Each row has a name. Each question is about the rows just above it. Places in a row count from 1.

Z_774: [154 152 188  62 156 146 118 161 180  93 118 144 141 162 139 139 150 128
 150 100 116 176 130 165  37 184 164  96 120 107 155 157 133 154 144 112
 111 133 141 154 125 160 123 104 145 120 100 142 104 133 185 144]
Z_417: [154 152 188  62 156 146 118 161 180  93 118 144 141 162 139 139 150 128
 150 100 116 176 130 165  37 184 164  96 120 107 155 171 140 162 156 117
 122 127 137 149 125 175 121 104 159 120  94 155 103 138 192 151]
Z_246: [158 136 183  73 159 150 117 163 176  90 122 145 126 160 137 135 157 130
 142 109 108 167 122 166  44 177 167  96 116 105 151 163 134 155 148 110
 112 130 138 149 126 161 122 107 147 121 101 143 103 135 182 149]
Z_697: [153 152 182  79 161 152 116 163 174  88 119 143 125 162 136 135 158 130
 141 113 106 167 119 163  48 172 172  98 113 108 150 157 133 154 144 112
 111 133 141 154 125 160 123 104 145 120 100 142 104 138 185 144]
Where does [158 136 183  73 159 150 117 163 176  90 122 145 126 160 137 135 157 130
 142 109 108 167 122 166  44 177 167  96 116 105 150 163 134 155 148 110
 112 130 138 149 126 161 122 107 147 121 101 143 103 135 182 149] differ from Z_246, and what was there? | 31, [151]
Changed Z_697: [153 152 182  79 161 152 116 163 174  88 119 143 125 162 136 135 158 130
 141 113 106 167 119 163  48 172 172  98 113 108 150 157 133 154 144 112
 111 133 141 154 125 160 123 104 145 119 100 142 104 138 185 144]. Place and old value: | 46, [120]
Where does [158 136 183  73 159 150 117 163 176  90 122 145 126 160 137 135 157 131
 142 109 108 167 122 166  44 177 167  96 116 105 151 163 134 155 148 110
 112 130 138 149 126 161 122 107 147 121 101 143 103 135 182 149] differ from Z_246, and what was there? | 18, [130]

Z_964: [ 54 202  57  54 198 201 199 172]
Z_660: [ 55  58  56  55 201 198 118 199]
Z_245: [ 55  58  56  55 201 201 201 169]
Z_655: [ 55  58 197  55 201 200 201 169]
The one value in Z_245 and Z_964: | [201]
The one value in Z_964 and Z_245: | [201]
Where does [ 54  58  56  55 201 198 118 199] differ from Z_660, and what was there? | 1, [55]
Where does [ 55 202  57  54 198 201 199 172] differ from Z_964, and what was there? | 1, [54]
Whose row is [ 54 202  57  54 198 201 199 172]? | Z_964

Z_373: [132 125 120 130 120 145 133 125 140 124 118 131 133 110 132 136 128 101
 149 125 120 129 127 147 113 118 144 128 128 103 125 113 122 132 125 138
 133 151 115 138 128 115]
Z_74: [148  95 132 120 128 123 118  99 117 116 132 136 116 141 117 124 124 147
 109 127 128 125 125 131 131 139 127 139 115 144 104 116 142 138 121 137
 143 116 125 114 164 106]
Z_48: [145  96 123 122 105 146 124 100 155 118 115 133 117 135 123 136 133 120
 125 116 122 130 116 147 114 141 147 141 124 107  92 108 123 157 105 140
 141 146 120 119 170  99]
Z_126: [139 127 115 125 124 155 126 123 138 115 118 127 110 106 123 137 128  97
 157 129 124 124 123 154 110 109 142 130 120 105 128 107 124 122 127 140
 135 154 111 134 125 111]
Z_573: [130 128 122 135 132 137 136 129 119 126 122 136 138  96 136 131 121  99
 153 132 117 127 136 146 116 109 140 122 125  99 138 112 131 120 138 143
 136 147 111 148 115 116]
Z_65: [140 109 138 136 167 101 131 114  54 122 147 152 133  98 130 106 103 138
 111 148 118 121 154 130 139 106 116 120 107 128 147 112 166  99 163 149
 149 106 111 147 120 111]
Z_190: [151 104 106 124 152 123 120 105  83 110 139 142 129 110 117 115 112 148
 130 142 125 119 136 142 123 110 123 130 104 132 131 105 156 107 145 147
 150 119 110 132 137 102]
Z_21: [148  95 132 120 128 123 118  99 117 116 132 136 116 141 117 120 124 111
 109 127 128 125 125 131 131 139 127 139 115 144 120 116 142 138 121 137
 143 116 125 114 164 106]
Z_10: [132 140 109 129 118 167 133 134 152 147 110 125 141  92 131 146 130  74
 175 127 120 126 122 163 101 101 152 126 126 115 135 105 113 122 127 142
 131 173 106 145 111 113]
Z_951: [137 122 117 127 120 150 129 121 139 119 117 130 132 108 127 137 128  99
 151 126 121 126 124 152 111 115 144 130 123 104 123 108 123 129 124 141
 136 154 112 135 131 109]
Whose row is [145  96 123 122 105 146 124 100 155 118 115 133 117 135 123 136 133 120
 125 116 122 130 116 147 114 141 147 141 124 107  92 108 123 157 105 140
 141 146 120 119 170  99]? | Z_48
Where do [130 128 122 135 132 137 136 129 119 126 122 136 138  96 136 131 121  99
 153 132 117 127 136 146 116 109 140 122 125  99 138 112 131 120 138 143
 136 147 111 148 115 116] appear? | Z_573
Which row holds [151 104 106 124 152 123 120 105  83 110 139 142 129 110 117 115 112 148
 130 142 125 119 136 142 123 110 123 130 104 132 131 105 156 107 145 147
 150 119 110 132 137 102]? | Z_190
Whose row is [148  95 132 120 128 123 118  99 117 116 132 136 116 141 117 120 124 111
 109 127 128 125 125 131 131 139 127 139 115 144 120 116 142 138 121 137
 143 116 125 114 164 106]? | Z_21
Where does [148  95 131 120 128 123 118  99 117 116 132 136 116 141 117 120 124 111
 109 127 128 125 125 131 131 139 127 139 115 144 120 116 142 138 121 137
 143 116 125 114 164 106] differ from Z_21, and what was there? | 3, [132]

Z_167: [135 143 152 149  57]
Z_625: [166  39 131 187 162]
Z_761: [132 133  39 149 102]
Z_382: [124 109 109  93 132]
Z_379: [135  91 109  74 132]
Z_359: [132 143 173  93 147]
Z_121: [124 109 109  74 147]
Z_937: [ 93 161 109 130 132]
Z_592: [104 126 173  93 132]
Which value is in both Z_592 and Z_761? | [132]
Changed Z_625: [166  39 131 186 162]. Place and old value: | 4, [187]
Which value is in both Z_379 and Z_359? | [132]
The one value in Z_359 and Z_761: | [132]
The one value in Z_379 and Z_167: | [135]
Shared by Z_625 and Z_761: | [39]
Where does [132 134  39 149 102] differ from Z_761, and what was there? | 2, [133]

Z_803: [ 86 122  52 151 164 130  96 126 172 158 157  90 180 119  90  67  91 121]
Z_686: [ 86 122  52 151 164 130  96 126 172 158 157  90 180 151  90  67  91 121]
Z_738: [128 122  52 151 164 130 132 126 172 158 126  90 180 119  90  67  91 121]
Z_545: [ 96 109  84 142 131 132 109 131 150 145 144 107 153 129 112  94 110 120]
Shared by Z_738 and Z_545: | [132]
Which value is in both Z_803 and Z_545? | [96]
Changed Z_545: [ 96 109  84 142 131 132 109 131 150 145 144 107 153 129 113  94 110 120]. Place and old value: | 15, [112]
Which value is in both Z_545 and Z_738? | [132]
Where does [ 97 109  84 142 131 132 109 131 150 145 144 107 153 129 112  94 110 120] differ from Z_545, and what was there? | 1, [96]
Changed Z_738: [128 122  52 151 164 129 132 126 172 158 126  90 180 119  90  67  91 121]. Place and old value: | 6, [130]

Z_366: [119  94  96 105 164  77 151 164 105 173 149  72 129  85 148  97 124 182
  87  65  94  90 103 122 160 179 169 162]
Z_491: [ 89 102 108  80 206  67 169 192 115 208 102  90  91  73 105 100  87 161
  80  88  83  98 106 140 116 197 118 117]
Z_726: [ 89 169 164  77 107  47 132  96 166 107 128 149 100  60 119 101  98 131
  62 155  70 167 191 144 125 108 105 109]
Z_304: [ 89 169 164  77 107  47 132  96 166 107 128 149 100  60 119 101  98 131
  62 155  70 167 191 144 125  75 105 109]
Z_533: [127 135 139 129 136 125 140 130 141 138 128 129 124 130 128 130 129 141
 131 133 132 126 134 141 134 130 135 144]
Where does [ 89 169 164  77 107  47 132  96 166 107 128 149 100  60 119 101  98 131
  62 155  70 167 191 144 125  75 105 108] differ from Z_304, and what was there? | 28, [109]
Changed Z_304: [ 89 169 164  77 107  47 132  96 166 107 128 149 100  60 119 101  98 131
  62 155  69 167 191 144 125  75 105 109]. Place and old value: | 21, [70]

Z_437: [139 126 136 133 135 139 122  80  83 128 131 146 123 156 117 127 116 132
 131 141 134 124 124 122 152 155 139 136 123 134 138 118 131 113 149]
Z_5: [119 135 131 103 126 143 161 200 132 127 129 131 125 118 140 121 131 112
 123 137 131 125 125 123 137 107 156 135 117 127 150 121 120 149 116]
Z_109: [138 120 131 125 125 131 156 138 138 123 125 128 126 132  98 130 129 137
 126 113 119 146 125 141 154 171 167 119 126 121 126 127 110 110 129]
Changed Z_109: [138 120 131 126 125 131 156 138 138 123 125 128 126 132  98 130 129 137
 126 113 119 146 125 141 154 171 167 119 126 121 126 127 110 110 129]. Place and old value: | 4, [125]
Where does [139 126 136 133 135 139 122  80  83 128 131 146 123 156 117 127 116 132
 131 141 134 124 125 122 152 155 139 136 123 134 138 118 131 113 149] differ from Z_437, and what was there? | 23, [124]
One entry of Z_437 was changed: [139 126 136 133 135 139 122  81  83 128 131 146 123 156 117 127 116 132
 131 141 134 124 124 122 152 155 139 136 123 134 138 118 131 113 149]. Where, and from what? | 8, [80]
Which row holds [138 120 131 125 125 131 156 138 138 123 125 128 126 132  98 130 129 137
 126 113 119 146 125 141 154 171 167 119 126 121 126 127 110 110 129]? | Z_109
One entry of Z_109 was changed: [137 120 131 125 125 131 156 138 138 123 125 128 126 132  98 130 129 137
 126 113 119 146 125 141 154 171 167 119 126 121 126 127 110 110 129]. Where, and from what? | 1, [138]

Z_715: [ 70 108  99 128  92  98 103 157 170 167 184  72 126 139 154  97 205]
Z_237: [ 74  66 120 197 178 109 190  84 169 176 188 202 108 139  72  65 136]
Z_771: [113 198 164 158 110 195 103 149 125  58 203 145  64 109 119  90 205]
Z_263: [113 198 164 158 110 195 103 149 125  58  63 168  64 142 119  90 205]
Z_797: [183 132  95  56 131  92 201  61 159 113  51 206  49 115 109 126  83]
Z_696: [128  87 131 126 152 163  66  87  63 103 144  52 132  50 109 129 195]
Whose row is [183 132  95  56 131  92 201  61 159 113  51 206  49 115 109 126  83]? | Z_797
Changed Z_797: [183 132  95  56 131  92 201  62 159 113  51 206  49 115 109 126  83]. Place and old value: | 8, [61]
Which value is in both Z_237 and Z_797? | [109]
One entry of Z_237 was changed: [ 74  66 120 197 178 109 190  84 169 176 188 203 108 139  72  65 136]. Where, and from what? | 12, [202]
One entry of Z_696 was changed: [128  87 131 126 152 163  67  87  63 103 144  52 132  50 109 129 195]. Where, and from what? | 7, [66]
One entry of Z_715 was changed: [ 70 108  98 128  92  98 103 157 170 167 184  72 126 139 154  97 205]. Where, and from what? | 3, [99]
One entry of Z_237 was changed: [ 74  66 120 197 178 109 190  84 169 176 188 202 108 139  72  64 136]. Where, and from what? | 16, [65]

Z_836: [156 158 124 153  75 142 170  29 128 154 163 180 181 184 194 100]
Z_405: [118 189  83 109  76 184 123  67  75  93 179 101 135 150 131  93]
Z_378: [ 95  93 106 108 124 223  90 100 128 137  97  95 156  72  90 194]
Z_293: [156  68  76  79  89 152 108 113 128 140 110 112 179 114  93 178]
Z_318: [122  92  87 152  99 135 164 150 127 202 155 104 194  75  53 195]
Whose row is [156  68  76  79  89 152 108 113 128 140 110 112 179 114  93 178]? | Z_293
Where does [156  68  76  79  89 151 108 113 128 140 110 112 179 114  93 178] differ from Z_293, and what was there? | 6, [152]
Where does [118 189  83 109  76 183 123  67  75  93 179 101 135 150 131  93] differ from Z_405, and what was there? | 6, [184]
Changed Z_405: [118 189  83 109  76 184 123  66  75  93 179 101 135 150 131  93]. Place and old value: | 8, [67]
Which value is in both Z_318 and Z_378? | [194]
Changed Z_378: [ 95  93 106 108 124 223  90 100 128 137  97  95 156  72  89 194]. Place and old value: | 15, [90]
Changed Z_405: [118 189  83 110  76 184 123  67  75  93 179 101 135 150 131  93]. Place and old value: | 4, [109]

